One turn moves each row of this set onto another row. After a few examples, where does it send each row asked below?
q_572: [  2  31   1  -1 -11   6   3  22 -14   5   6   3  -9 -11  31   0]
q_192: [  9  27 -27  29  -8 -15   0  17  -6   9  29   6   8 -16  20  26]
q_67: [-26 -16   4 -27 -24 -24 -24 -19  18 -11  21 -15   9  -8  34  37]
q_411: [-15  -3   9   7  32 -20 -32   5 -12   4  21 -17   9 -12  51  24]
q_434: [-27  36 -25   9 -10 -27 -16  -6   7  -5  -6 -20  -3 -14  15  50]
q_511: [ -2  13  -1 -12 -27 -16 -29  32  -1  16  28  12  24 -10  12 -11]
q_522: [-11  -8 -14  23 -14 -42  -1  26 -18   5   3 -24  13   1  24  31]
q_834: [ -2  40   6  31 -16 -26   5  25  12  17  18  10  12 -13  26  27]
q_650: [-21  30 -10   9  -7 -34  -5  13  10   9 -20 -18  -5 -22  26  46]
q_193: [ -1  31 -21  18 -21 -16   3   4  11  -1  47   0   3 -21  24  26]
q_504: [ -7 -19   2 -17  -8 -18 -32 -11  14  -9   3 -13   2  -2  40  46]
q_849: [-22  10  32   2  20 -18 -14 -25   3   2   2  17  28 -15  40  28]
q_234: [-43  25  -9 -13  -8 -37 -19  -9 -20   1  24  -3  31 -18  16 -17]
q_935: [-26   0  27   0   8  -1  -9 -29 -14  -7  22  -4  28  -5  41  15]
q_540: [ -7  11 -25 -18 -31 -32 -24  16   9  11  34  18  19 -17   9  -2]
q_203: [-10  18 -22 -19 -26 -21 -23  24  13  21  12  19  30  -4  16  -3]
q_771: [-17   6  13   0   5  -6 -14 -41   3   0  14  12  40  -8  40  21]
q_619: [-39  23  20  -2  11 -38 -20  -1  -3  17  -5   2  28 -10  23 -16]
q_752: [  1  33 -13  31 -25 -14  -1  12  14  14  35  -1  24 -14  22  30]
q_189: [-32  16  -3 -12   3 -38 -27  -5 -31  -1   2   7  35  -2  20 -13]
q_393: [-19  -8  13  -7   6  -8  -6  -5 -17  -8 -10  -2  22 -21  -3  -5]
q_833: [-27 -11   5 -19 -10 -17 -31  -7  34  -2   7 -23  16  -3  31  40]
q_247: [-25   8   7 -11   2 -14 -11 -35 -11  -6  36  12  31 -15  48  17]
q_700: [  6   4  13  11  -5 -47 -37  15  -8  -3  21  16  14  13  21  -2]
q_322: [ -3   9  23 -12 -21  -8 -26  11 -12 -20  -1  -1   3 -21  17  51]
q_960: [-27  21 -29  -1 -16 -36  -4 -13   4 -15   7 -28  -9 -17  23  38]
q_704: [ -5  11   1  -5 -19 -31 -12  23  12  29   1  29  25  -8  14  -5]
q_109: [-23 -14  23  -5  -7 -26 -20   1  28   9  -3 -13  13 -14  30  50]
q_41: [-20  22 -12  10 -16 -27 -11  10   4 -18   0 -35  -9 -13   7  39]
q_991: [-46  35   4  -2  -3 -33 -26 -11 -13   8  11   0  33   3  18 -14]

q_935 turns into q_189
q_67 turns into q_247
q_322 turns into q_411
And these:
q_991 turns into q_203
q_704 turns into q_834

